In the rows, 128 means zero.
Rotation paths and how fast each direction turns (degrees each step):
Each turn is a multiple of 5 degrees from 10 to 175, or 0.
Each row of a path follows its step; steps can be skipped.

step 3: [130 143 133 132 113 119 127 130 123 129 124 147 115 123 123 120 126 127
 135 123 124 117 121 141 122 133 109 138 124 117 126 124 119 125 119 126
 129 128 114 128 138 115 128 131 135 137 124 118 144 142 125 134 132 132
 128]
step 4: [134 127 130 134 116 125 115 126 115 122 131 129 131 133 146 140 141 124
 116 125 131 107 135 125 138 141 117 137 129 127 122 118 118 126 130 137
 121 133 129 122 133 119 117 136 128 130 128 119 122 119 125 111 132 117
 134]
step 8: [127 126 144 133 122 111 143 120 120 138 127 140 124 126 118 112 136 131
 131 117 124 131 128 138 119 140 110 137 132 128 128 118 124 123 139 124
 120 115 130 122 130 123 113 128 124 128 125 127 129 120 125 114 128 132
 118]
step 9: [140 127 142 136 122 125 127 127 113 130 138 127 113 141 140 127 118 126
 122 116 130 124 127 119 129 121 117 136 130 127 134 129 133 125 120 150
 125 140 129 121 117 113 126 137 114 132 132 125 132 112 121 130 126 126
 124]
step 17: [132 124 124 124 137 138 123 135 125 131 128 139 113 130 121 125 139 138
 124 112 128 127 118 126 112 132 118 131 119 139 127 139 124 113 131 136
 133 136 137 114 141 137 130 135 126 122 121 117 126 143 113 124 135 132
 136]
step 19: [134 130 126 134 125 129 122 132 136 134 130 142 133 123 128 118 139 113
 139 108 117 116 137 137 124 133 108 121 124 124 122 125 121 121 118 135
 119 130 122 134 128 125 128 131 113 122 120 131 116 108 135 134 128 125
 127]
step 20: [124 129 136 126 117 134 133 115 124 142 146 139 130 134 123 139 126 132
 116 125 129 121 129 136 134 123 105 124 120 131 131 145 126 112 122 121
 124 138 137 116 137 126 126 138 125 128 134 118 130 124 127 120 131 139
 124]
step 23: [137 133 119 135 137 119 142 132 120 141 135 138 134 122 133 126 130 116
 123 122 129 117 117 122 129 128 115 128 119 137 130 137 131 133 120 127
 102 134 119 129 130 132 115 133 130 130 135 125 143 130 121 122 135 138
 116]
step 24: [124 134 134 131 130 119 129 125 122 146 124 130 128 122 127 127 132 115
 115 115 115 114 140 113 121 132 117 136 121 128 137 130 106 131 138 136
 132 136 120 125 126 129 139 125 116 129 118 116 123 122 139 126 120 133
 128]
Speeds:
[131 130 128 125 130 127 129 126 129 129 126 127 129 127 127 131 131 127
 122 131 123 126 128 129 125 128 128 125 129 126 129 128 126 127 131 129
 129 129 132 126 125 128 127 127 132 129 127 128 127 128 124 124 133 129
 131] : 110
[130 130 124 133 128 127 128 127 130 126 129 126 132 126 127 128 129 127
 132 127 124 128 128 128 128 128 128 123 126 127 130 134 126 126 126 128
 126 131 124 130 125 128 130 127 130 127 130 129 130 126 127 128 124 131
 127] : 85
[127 127 125 131 128 128 129 128 128 126 125 124 129 129 129 130 127 126
 127 130 125 125 127 131 133 130 126 129 128 129 125 126 127 130 130 128
 129 126 126 127 127 130 129 128 127 127 122 132 122 125 129 128 125 129
 132] : 125
[131 126 123 129 124 125 123 129 130 127 131 127 125 125 129 130 129 131
 128 126 126 127 129 128 128 130 130 126 130 130 129 122 129 128 130 125
 128 127 128 129 128 127 126 128 131 125 124 127 129 128 129 127 129 128
 122] : 100
[126 128 125 129 132 130 130 129 127 132 133 125 129 129 129 127 126 131
 127 132 129 127 125 131 127 131 131 128 125 128 129 128 129 127 128 126
 127 130 128 123 131 125 126 130 132 124 130 127 126 125 127 130 128 127
 129] : 140
[125 127 129 131 131 126 127 131 125 130 127 130 126 127 127 125 129 122
 129 129 126 129 126 126 125 131 129 128 126 130 127 125 129 129 127 128
 125 126 131 129 128 127 129 127 130 127 125 130 131 131 122 128 126 132
 128] : 70

step 0: [134 119 142 129 114 131 117 129 123 127 129 121 133 129 115 115 133 129
 138 141 128 130 121 132 129 129 119 116 124 138 127 132 128 117 114 121
 127 131 140 142 140 118 125 120 124 125 128 135 118 132 109 116 133 137
 137]
step 1: [116 122 143 123 122 135 144 126 134 133 120 129 137 103 128 127 128 119
 117 152 121 136 130 132 129 119 125 126 122 135 118 134 134 123 129 128
 121 131 128 134 133 132 127 125 142 122 138 129 129 144 125 131 129 138
 118]
step 4: [134 125 130 135 118 127 132 135 133 121 127 132 130 111 126 131 137 129
 127 141 114 136 122 117 128 129 137 114 108 139 122 133 127 118 119 127
 140 128 125 144 136 126 121 120 138 122 145 138 135 134 132 126 127 138
 133]
step 10: [124 121 124 111 124 124 125 148 124 137 120 121 124 122 142 116 125 111
 131 128 120 127 114 122 129 119 126 130 129 127 113 137 120 121 127 132
 121 124 126 125 136 130 136 113 131 128 141 126 119 121 129 122 113 122
 139]
step 15: [130 122 145 118 120 126 119 140 115 131 119 136 128 127 118 120 145 121
 140 122 130 130 129 117 121 130 131 119 110 133 122 133 127 115 128 123
 135 124 133 134 138 138 133 133 142 129 129 108 129 136 133 122 124 126
 132]
step 18: [127 127 132 114 125 120 121 139 132 131 122 126 129 132 131 115 145 108
 135 128 122 130 130 125 120 130 118 120 116 124 107 142 111 127 118 125
 120 124 128 126 139 121 128 116 132 128 128 122 121 126 119 120 124 117
 132]
step 19: [123 128 134 115 115 149 136 130 134 138 130 143 139 124 122 131 140 127
 135 138 117 127 125 120 131 135 134 131 136 141 118 124 129 128 125 115
 130 130 141 133 136 132 130 124 132 129 134 122 134 139 128 104 120 122
 132]
step 21: [125 127 134 129 124 132 119 130 132 117 126 114 119 127 126 121 144 121
 130 128 139 134 117 131 133 131 127 126 121 114 111 130 129 131 111 143
 118 120 129 135 137 124 137 127 129 128 128 139 118 132 104 124 118 124
 138]
step 22: [127 130 140 127 119 138 128 132 139 134 128 135 140 123 129 124 127 118
 132 133 114 142 128 121 125 131 122 124 130 121 110 132 122 128 143 121
 125 127 127 139 135 139 114 131 139 116 143 125 128 135 111 122 119 125
 142]
Speeds:
[131 131 131 132 126 131 127 132 126 128 127 126 129 126 125 131 128 130
 128 128 126 129 129 130 128 131 130 127 127 129 134 125 128 126 124 126
 132 129 132 130 129 127 129 126 127 132 126 128 127 126 130 130 126 129
 126] : 90
[126 125 130 128 127 129 127 127 127 132 128 124 127 128 127 129 128 129
 129 127 132 131 129 134 129 129 128 130 126 124 127 127 131 125 129 126
 128 131 130 126 129 134 131 131 130 128 129 130 130 130 126 129 129 130
 130] : 55
[130 130 122 131 124 126 125 128 130 126 129 128 127 129 127 129 127 131
 128 128 128 130 125 131 129 128 129 124 126 132 126 133 132 129 127 129
 128 130 125 130 125 129 127 130 128 130 126 130 126 131 124 129 127 128
 129] : 85
[126 131 129 127 126 132 131 124 129 127 135 128 130 132 127 125 126 127
 128 130 124 126 128 129 128 128 128 128 132 127 127 126 131 130 128 126
 131 127 132 128 128 131 128 130 124 127 128 129 125 129 125 127 128 129
 128] : 135
[130 124 129 132 125 125 128 127 129 132 128 131 125 128 126 128 131 127
 130 127 128 125 129 127 128 127 134 128 130 132 128 128 126 128 127 127
 128 127 131 127 123 132 128 128 123 127 131 125 131 126 126 127 130 128
 130] : 90
[127 129 131 127 125 126 123 124 127 126 128 127 130 129 128 128 127 132
 129 128 128 131 130 128 125 132 130 128 126 127 124 129 125 126 127 124
 128 125 128 130 125 128 127 124 130 123 130 128 126 129 130 127 130 129
 124] : 100
[129 128 126 127 130 128 127 129 127 129 126 126 129 127 129 132 125 131
 135 133 129 129 125 124 128 127 126 128 132 131 127 129 127 128 133 125
 127 128 132 129 131 130 127 126 126 128 128 129 130 127 127 126 126 132
 130] : 115
